One turning vector, and how many steps it has turned:
The counts run from 0 to 251.
[ 74 113 139 152 150 131  48 118 111 136  96 102 128 163 135 154 134 173
 105 170 122 154 112 135 136 144 119 130 154 108 187 133 109 109  93 170
 122 128 155 179 141 149 129 157 135 118 148 117 109 138  85 131  99 113
  84  93 179 117 151 133 134 134 146 147 143  84 135  90 121 110 127  90
 145 156 142 147 157 160]
186
[ 61 104 115 156 155 159  83 127  88 118 121  77 130 167 129 139 112 156
 159 151 138 135 136 122 141 117 105 132 133 106 142  89 100 121  96 143
 127 152 170 162 143 152 129 156 175 127 182 108 111 138  85 161  64 148
  93 127 165 155 157 120 154 120 139 164 156  96 116 127  88 127 141 115
 119 139 133 138 128 135]
209
[ 98  95 159 144 151 143  78 131 116 121 105  87 128 177 110 172 110  94
 153 123 103 158 117 124 137 122 118 161 134 109 147 106 120 140 137 138
 105 176 153 122 155 159 136 127 132 155 149 133 100 153  66 155 106 154
  79 127 145 129 118 188 189 107 109 170 179  95 114 124 101 139 163 110
 121 146 145 161 127 117]
200
[ 58  88 106 165 114 161  95 136  98 106 109 110 109 175 151 144  87 162
 119 162 161 132 132 123 124 133 103 146 145 114 159 118  97 121  99 133
 145 138 177 170 137 160 113 164 178 122 168  90 123 132  85 170  99 129
 102 123 154 137 132 136 155 123 158 143 147  77 110 114 112 113 151  97
 124 131 128 127 159 143]
120
[ 82  97 132 161 169 133  73 109 104 128  91 115 115 168 112 177 118 146
 122 155 110 157 103 148 132 138 157 120 151  93 172 144 100 129 122 140
 138 129 180 162 134 124 128 146 151 111 143 128 116 156  88 114 104 110
  87  80 153 137 139 133 142 144 155 154 145 106 111  84 117 108 136  74
 167 149 139 106 142 170]
188
[ 85 117 141 163 138 144  58 111 153 161 128 149 121 184 107 178 128  99
 130 132 108 165 158 128 129 151 146 133 159  58 157 141 115 153 135 120
 141 160 165 123 140 199 154 160 127 120 148 122 136 142  80 151 115 114
 114 118 150 108 144 176 123 130 154 137 159 117  91 116 106 149  93  87
 134 141 143 136 141 112]
41
[ 80  94 137 161 139 184  76 169 119 114 107 122 127 141  92 174 103 100
 163 153 110 168 140 137 127 151 106 138 134 106 151  91 141 135 108 140
 150 146 142 134 140 157 166 131 139 135 121 105 108 162  91 132 117 126
  72 120 154 134 104 195 135 117 115 130 156  78 115 129 147 143 166  71
 129 152 125 112 164 130]
79
[ 87 101 115 173 166 163  71 156 115 138 125 135 125 153 111 151 105 138
 154 154 107 165 151 172 102 133 112 129 132  91 145 140 128 151 111 130
 156 131 157 159 125 166 113 158 150 146 149 101  93 160 102 139 111 123
  80  87 144 122 144 140 127 134 158 145 130  84 108 107 138 149 133  42
 133 123  99  95 163 141]
219
[ 65  86 155 169 169 147  76 148 112 129 130 117 147 153 123 155 113 101
 165 171  94 167 115 153 157 129 143 133 145 115 152 149 144 117 105 145
 115 141 149 109 163 163 144 159 130 143 145 122 129 187 106 138 106 136
  95 124 162 106 151 155 199 108 120 140 156  85  99  99 118 135 161 114
 134 148 118 141 163 109]
244
[ 64  87 141 184 136 113  91 145 142 124 110 120 150 171 150 161 115 152
 144 165 101 129 130 166 114 105 118 132 149 105 163 163 137 121 135 128
 139 153 183 134 113 151 115 128 183 147 160 110 140 153  89 174 118 122
 109 119 133  70 143 141 158 144 155 167 154  93 120 116 131 143 155  92
 107 130 128 129 161  99]
151
[102 108 140 163 148 128  55 130 112 126 112 114 110 149 135 173 119 174
 153 149 132 146 146 139 110 132 108 122 165 100 173  87  99 111 140 154
 136 175 138 184 134 146 175 133 154 137 143 102 113 122  75 149 108 125
  88 111 132  98 151 154 137 155 125 161 185 105 154 130 104 107 124 117
 150 145 171 145 150  91]
141
[ 75 104 146 165 138 141  78 135 113 122  82  95 120 151 161 135  97 168
 136 152 139 153 136 155 128 126 124 148 123  80 161  83  97 110 112 133
 144 165 146 190 134 145 128 126 142 124 146  77 112 135  83 149 107 143
  70 106 136 144 128 165 147 118 141 129 156  99 139 103  95  98 128 126
 122 140 163 169 159 130]
22
[ 81 107 158 160 183 133  57 152 131 154  93 124 161 156 110 132 121 134
 142 174  98 179 132 151 139 125 136 141 139  72 146 124 153 130 115  98
 126 129 145 141 120 183 144 150 145 155 142  81 133 137  96 165  96 130
  90 112 147 116 157 174 138 134 142 142 133  95 101 134 121 139 119  90
  80 127 149 147 142 128]
250
[126 136 134 182 152 126  69 128 148 142 141 113 106 174 126 175 122 104
 181 116  91 152 119 152 110 134 108 126 131  88 155 119 115 148 130 142
 139 179 138 143 162 164 113 147 124 137 154 135  95 153  74 117 123 139
  75 105 138 106 164 181 121 147 120 159 155  83 125 101 111 136 140  90
 168 145 131 149 154 125]
223
[ 97  71 123 181 149 152  86 143 103 122 134 106  94 161 170 158  96 131
 130 139 152 126 107 136 137 136 104 138 139  98 160 128 104 132 112 160
 142 167 172 140 151 169  96 131 150 123 160  84 114 172  87 140 111 128
 116 143 168 132 145 165 162 120 109 132 162  80 124  91 119 120 163 132
 148 143 131 155 180 113]
29
[104 146 144 151 166 131  57 136 128 139 127 105 118 165  87 149 127 132
 165 133 107 180 142 138 131 136 110 134 144 103 157  86 119 144 120 141
 117 157 124 154 169 180 150 164 137 153 155 136  91 130  71 127 100 136
  69  99 147 123 166 167 139 124 129 163 148  84 132 121 106 131 101  80
 151 140 129 139 130 123]
133
[ 61  64 146 164 167 148  79 152 107 118 104 123 152 149 100 166 117 131
 155 179  96 165 113 155 140 120 134 128 148 124 143 140 147 115 121 119
 123 128 182 107 144 159 159 137 171 146 148 116 135 167 105 150 100 120
 103 117 147 106 140 135 177 111 134 167 155  92 101 114 128 139 158  90
 118 126 102  98 151 115]
242
[ 87  99 145 169 140 150  74 124 139 156  98 121 160 169 119 152 112 111
 144 164  97 144 117 136 140 122 151 139 128  71 167 137 140 141 119  89
 152 132 175 133 127 189 132 168 146 115 150  79 156 171 102 162 123 152
 114 116 137 115 157 175 110 124 129 139 172 114  86 104 116 149 134  86
 107 131 148 159 122 127]
160
[ 75 121 157 166 150 149  60 136 137 129  98  82 160 159 119 154 110 130
 166 154  87 181 123 158 140 117 126 148 122 112 149 118 129 126 101 131
 121 151 131 162 157 137 140 143 103 136 127 142  87 148  91 134  93 145
  47  90 143 128 128 159 165  96 141 150 158  91 119  89  95 113 144  97
 146 156 129 145 147 129]
14
[ 90 125 140 149 129 137  34 118 152 157 125 142 132 174 113 168 127 109
 122 140 109 168 148 117 134 147 134 135 160  76 161 124 120 143 127 127
 133 158 147 142 145 201 169 169 123 128 151 112 139 124  76 152 111 112
 106 116 157 104 148 180 126 140 140 145 160 110 105 132  99 135  88  96
 128 136 151 152 138 112]
42
[ 83  85 135 172 137 146  54 138 159 144  95 128 174 169 121 168 101 151
 140 170  85 165 131 157 110 115 121 138 150  96 149 176 141 141 146 100
 150 139 171 131 120 154 138 149 142 132 117 108 117 126  99 175 101 103
 102  97 126 102 136 140 142 117 140 167 166 115  98 108 106 134 126  83
 140 139 114 117 141  94]
10
[102 103 148 185 176 136  66 116 134 132 101 107 130 174 143 166  84 114
 132 124  95 144 124 171 121 105 134 129 130  84 159 161 104 150 142 132
 147 172 154 151 136 126 105 119  99 125 136 113 117 146  77 140 108 126
  72 106 116 113 128 161 158 118 133 142 153 116 117  75 106 115 162  95
 155 164 152 159 164 102]
105
[ 78 118 147 152 122 115  79 124 127 124  96 112 101 148 108 175 142 148
 163 140 127 155 137 138 128 135 125 133 153 101 181  61 119 107 117 153
 132 163 144 177 162 158 175 134 145 121 129 146  95 149  73 129 117 139
  74 103 145 117 125 180 124 137 130 146 186  97 146 117 115 128 121 111
 148 142 152 142 150 144]
230
[ 95  61 147 176 153 132  90 130 106 117 136 117 109 139 135 194 129 122
 183 154  95 148 129 141 127 144 133 132 159  97 165 136 127 110 121 174
 127 169 149 144 138 137 161 134 146 133 143 121 117 178  92 127 117 135
 109 126 147  96 131 162 172 143 122 140 185 107 121 109 118 129 178 130
 162 150 127 137 183 106]
147
[ 59  69 133 171 157 133  85 153 118 107 100 120 143 157 113 166 111 150
 144 181 110 158 106 156 135 118 136 124 154 127 145 134 127 114 130 109
 134 122 193 119 137 143 156 134 190 142 152 122 127 148  89 163  90 110
  99 117 134  99 138 138 176 117 145 176 154  94 114 121 127 124 150  84
 125 130 119  85 138 111]
241
[ 87  96 139 165 153 142  48 120 117 166 124 130 145 151 143 156 124 164
 135 173 120 151 117 133 140 138 129 131 166  84 180 154 127 122 109 162
 142 144 150 146 150 177 137 164 138 116 126  93 121 163 112 150 113 113
 128 118 167 122 166 134 166 134  98 136 182 102 107  93 119 118 113 133
 164 146 143 170 153 123]
95
[114  78 113 165 142 152  86 144 120 119 144 127 101 163 101 171 113 110
 174 150 118 173 117 114 137 168 118 133 148  99 138 138 130 143 117 129
 120 147 163 112 151 181 134 178 164 135 159 132 108 162  93 138  97 136
 113 128 180 137 152 171 168 117 142 138 160  86  86 115 111 139 138 103
 153 126  97 106 156 142]
124
[116  82 108 183 145 164  66 144 116 134 152 133 110 148 143 163 109 128
 181 157 122 156 145 123 125 161 118 125 149  74 140 146 120 130 110 140
 141 165 145 142 124 173 133 182 141 119 164  86 127 151 102 140  98 133
 118 128 166 120 170 154 146 141 141 128 166 108  96 113  86 129 129 130
 163 143 113 142 164 107]
214
[100 159 140 148 175 135  61 123 119 142 131  91 128 174  89 158 120 127
 160 129 112 160 133 145 127 117 106 117 134 104 168  84 108 152 118 141
 124 158 139 147 175 174 137 149 141 148 156 135  96 138  72 129  99 139
  65 101 138 124 169 151 133 128 119 175 152  86 137 106  99 128 112  75
 154 138 137 139 115 118]
134
[ 76  95 137 168 148 131  87 133 107 115  76  98 112 157 150 145  93 176
 141 152 146 152 129 156 130 129 126 145 122  81 152  83  97 110 112 127
 149 161 166 186 132 131 124 125 156 118 146  85 109 136  72 152  98 138
  69 105 133 144 134 161 144 126 154 133 147 106 132 103  97  96 134 117
 124 131 162 135 153 143]
23
[125  66 147 150 191 146  32 140 114 135 111 110 136 139 112 179 117 119
 150 151  86 177  99 148 132 127 124 138 144 109 158 160 130 138 128 139
 108 139 148 140 141 154 141 134  97 161 131 106  89 156  93 130  92 128
  91  93 163 124 144 161 154 114 110 159 170 102 115 102 126 138 161  87
 147 152 119 142 149 127]
102
[ 95  74 122 154 157 119  63 162 140 116 120 137  96 163 117 159 123 138
 126 153 126 181 143 134 129 166 105 140 157 102 141 142 138 131 127 135
 126 147 172 125 136 179 128 148 152 136 153 125  93 151  76 156  86 110
 119 129 180 116 145 181 140 124 154 139 143  76 111 139 137 154 110  93
 114 129  99 107 170 130]
34
[ 80 142 145 158 184 157  90 110 104 155 121 106 135 158  91 177 123 123
 153 126 115 142 141 155 119 105 141 117 128  74 177 102  94 173 124 143
 157 167 169 143 153 173 135 125 153 134 152 100 121 159  86 125 125 129
  82 105 112 132 146 131 122 138 113 165 163 105 120  82 105 131 118  69
 151 136 148 133 116 116]
136
[ 99 108 129 176 129 158  74 112 110 139 123 116 121 162 157 171  87 143
 157 142 122 135 121 136  93 115 105 135 158 108 171 123 101 132 142 142
 137 174 140 160 143 159 152 152 160 157 135  90 142 122  84 173 127 121
  89 120 121 103 142 130 183 150  98 174 172  96 126 106 108  89 160 110
 157 135 157 145 143  93]
52
[ 82  98 142 157 155 100  72 146 144 127 109 113 125 160 133 137 136 153
 161 166 107 156 155 146 148 143 126 141 157  82 169 138 154 109  98 131
 120 159 135 171 120 167 143 177 134 116 156 125 117 151  85 159  92 160
 109 109 148 105 175 182 125 129 171 130 173 103 121 111 101 135 120 130
 109 139 129 169 172 119]
65
[ 74 106 121 173 129 120  72 124 126 131  89 105 125 177 123 159 119 183
 139 167 137 131 121 121 114 124 108 129 168  93 165 113 120 116 133 143
 157 135 177 168 134 138 143 149 199 100 141 132 107 129  83 167  88 102
 114 112 148 116 131 129 126 163 143 175 172  93 108 134 130 131 127 107
 143 138 146 118 134 138]
1
[ 83  96 129 177 168 122  45 133 129 143  81 128 132 169 129 148  93 182
 127 165 123 166 121 158 123 121 131 119 166  96 156 161 109 121 136 124
 157 131 161 175 140 124 125 161 144 111 121 112 100 131  98 157  87 103
  94  95 135 111 152 129 149 137 149 157 159 105 114  94 113 105 118  95
 167 151 140 117 160 123]
98
[ 73 129 147 201 170 114  79 130 143 141 112 116 151 195 144 134  91 123
 145 160  99 144 120 163 148 114 148 127 142  89 139 144 123 133 133 101
 144 157 150 126 143 141 117 159 144 120 158 118 148 140  88 154  98 133
  77 127 124  85 167 160 171 134 157 149 128  98  94 100 102 113 140 115
 129 149 151 143 159  92]
247
[ 90 101 132 192 134 139  59 122 156 140 115 110 146 196 143 169  89 145
 154 160  98 141 112 139 126 114 131 120 160 105 149 173 121 130 144 118
 162 147 164 136 147 120 118 166 138 107 129 135 119 141  95 155  94 113
 101 116 134 100 142 136 159 127 136 163 183 114  90  91 102 116 143 110
 185 162 127 133 143  95]
8
[ 80  64 112 182 149 129  93 152 139 115 105 144  92 174 143 157  93 152
 119 150 143 151 149 157 126 147 115 135 154  83 138 154 115 138 137 124
 160 160 185 138 126 157 106 141 178 117 153 106 106 149  83 171 106 101
 124 130 147 119 135 169 140 129 169 124 138  92 104 114 129 133 125  94
 127 125 120 109 190 114]
32
[119 117 138 181 155 131  67 141 147 139 139 117 104 158 112 172 121 102
 187 125  92 175 128 156 116 151 116 128 132  88 152 120 131 143 128 152
 136 167 128 139 163 169 128 152 113 139 146 141  84 159  79 114 113 142
  74 106 155 112 155 180 129 136 130 138 154  93 116 103 116 141 136  86
 172 148 116 138 163 135]
222
[ 83 101 154 161 130 141  67 137 117 137  88 108 138 145 165 148 107 161
 136 151 127 159 131 150 127 134 121 157 120  82 168  91 111 118  99 136
 135 157 140 174 129 171 135 127 126 140 134  66 124 133  88 153 115 143
  78 113 149 139 136 175 144 109 126 130 160  95 135 100  90 104 127 134
 115 137 161 191 156 123]
21
[103  66 127 158 120 144  90 115 124 117 113 125 108 162 137 190 122 119
 156 151 117 141 121 113 127 159 133 157 139  61 151 115 116 126 129 132
 129 174 180 135 107 178 143 136 163 114 161  95 153 151  75 159 107 139
 124 142 165 145 127 186 137 135 136 129 173 119 101 119  85 125 143 138
 111 130 145 148 143 132]
116
[129  71 137 158 170 136  62 117 119 139 103 131 113 156 100 200 126 125
 131 157  90 171  89 134 132 158 156 133 149  81 167 157 116 143 142 125
 129 138 176 127 120 139 141 150 142 119 141 109 134 160  84 127 123 119
 110  99 165 118 138 166 134 144 135 157 170 121 107  90 113 122 149  83
 167 140 141 120 136 147]
190
[ 92  75 145 160 160 121  90 144 113 113 122 121 108 138 115 167 126 141
 197 166  97 184 148 157 125 145 120 149 162  96 151 129 154 108 120 157
 107 162 132 150 127 156 163 135 166 158 131 139  87 155  84 155 103 134
  93 109 135 120 136 155 194 138 139 153 171  96 122 119 111 121 152 127
 132 128 114 119 167 131]
57
